One turn moves each row of this set onto another row. After a few examples, where does it send each row asked below?
sibu: [ -2 -35  43  14 -46 -18 -26 -13  11 -47   6 -17  -6  50  -6   0   3  48]
fisal: [  0  -3  33  12 -21  16  38  14 -27 -17 -14  26   9   2  -9  39 -12  23]
konit: [-24   3  34 -29 -23   7 -17 -11   5 -33  -4   1 -37  37  -9 -30 -13  52]
pum: [ -7 -24 -30   1 -35  25  37   7  41  13  -1 -15  44  41 -43 -12  16  -5]
mupir: [ 12 -42 -15   3 -34  23  17   0  67   3  -8 -18  12  29 -55   9  -5  15]
vid: [-31   8  51 -28 -42 -23  10  25   9   2 -18  10  42   5 -63 -13  13  -3]
bab: [-22   6  50 -23 -49 -25 -27 -11  28 -26 -14  -7  18  37 -61 -37  23  -3]
gal: [  5 -25  29  36 -45 -18  19 -12 -12 -27  -3  -5   3  45  11   9 -16  55]
Luk: [-54  -2  56 -15 -25 -11  37 -13  33  13  -4  26  19  -3 -12  33   0   9]
Gama: [-38 -27  48   2 -35 -30   9  49 -19  -4  12 -11  23  -3 -15   0  15  39]
Vasi: [-42   2  35 -39 -12  -8  14  34 -12  -6  -3  14 -15   1 -19 -15 -15  45]
Dabi: [-21   8  28 -15 -12  -2  36  17 -19  -8 -10  18 -29   8  -4 -10 -32  50]
fov: [ 23  -7  31  37 -24  10   9 -15  -1 -39  -9  10 -32  24 -14  24 -14  27]
fuf: [-30   1  39 -19 -32   6  15  36 -34 -13   9  10  27  -6 -17  11  27   6]
vize: [  9 -35 -27   7 -29  18  23   3  64   4 -12 -14  23  30 -56   2   0   5]
taba: [  1 -31 -29   2 -32  24  33   7  56  11 -11  -6  37  40 -52   5   7   0]
Sesi: [-27   0  42 -17 -28   1 -31  20  -8 -37  23 -14   3   7 -28 -23  38   4]
nobi: [-44  11  51  -5 -35 -15  -5 -37  50 -11  14 -11  -8  20  -4 -20  24   2]
zup: [  6 -32 -16  12 -27  12  13  11  65   8   3 -37   2  16 -61 -17   7   2]
Fige: [-41   0  42 -47 -20   0 -17  17  -2 -22   0   1 -23  19 -23 -28  -2  41]
moli: [-25  -2  52  19 -18 -16  45 -31  45   7 -15  16  -9  -3  -6  30 -19  15]
paze: [-25   7  49  27 -21 -18  18 -49  57  -8  -2  -5 -26  14  -4  -1  -3  11]
Ros: [-10  14  39   6 -34 -27  49  10  -3  15 -37  22  32   7 -52  11 -18   5]
belu: [-26 -40  53  -6 -44 -28 -36  26   8 -32  16 -18   8  23 -23  -8  20  43]
gubi: [ -6 -24 -26   9 -32  12  27   7  48  14   8 -29  30  31 -49 -30  21 -11]
moti: [-10   8  24  -3 -18   6  16 -12 -11 -28 -14   2 -40  31   1 -20 -31  51]
rar: [  3  -5  40  15 -27   5 -31 -15  10 -53  11 -18 -34  19 -20 -13  23  16]
pib: [ -9 -12 -25   9 -29  12  27  15  41  18  16 -39  22  17 -52 -31  23  -4]
Dos: [-67   5  54 -30 -37 -12   8 -16  39   3  12   7  21   9  -8   3  27  -1]
gofet: [-15 -20  34  29 -38 -27  41  23 -31   0   0   2  19  11   3  13  -7  44]
lud: [ 15  14  34  37 -37 -23  42 -27   9 -11 -40  15   4  31 -39  -3 -29  14]
satug: [ 14  12  37  14 -44 -23  -8 -41  32 -31 -24  -4  -7  52 -45 -26  -2   7]
per: [  4 -28 -27  14 -26  12  18   5  63   8  -1 -29  15  27 -55 -20  11  -3]
kuzi: [-16 -11 -30  -4 -41  25  40   5  28  20  11 -21  46  38 -39 -13  12   0]
gudaf: [ -1 -29 -25  -8 -42  34  34   2  44  13  -6 -10  36  45 -46  14  -4  11]

nobi goes to moli
fov goes to fuf
vize goes to pum
And these:
vid goes to satug
Fige goes to moti
gudaf goes to pib
belu goes to gal

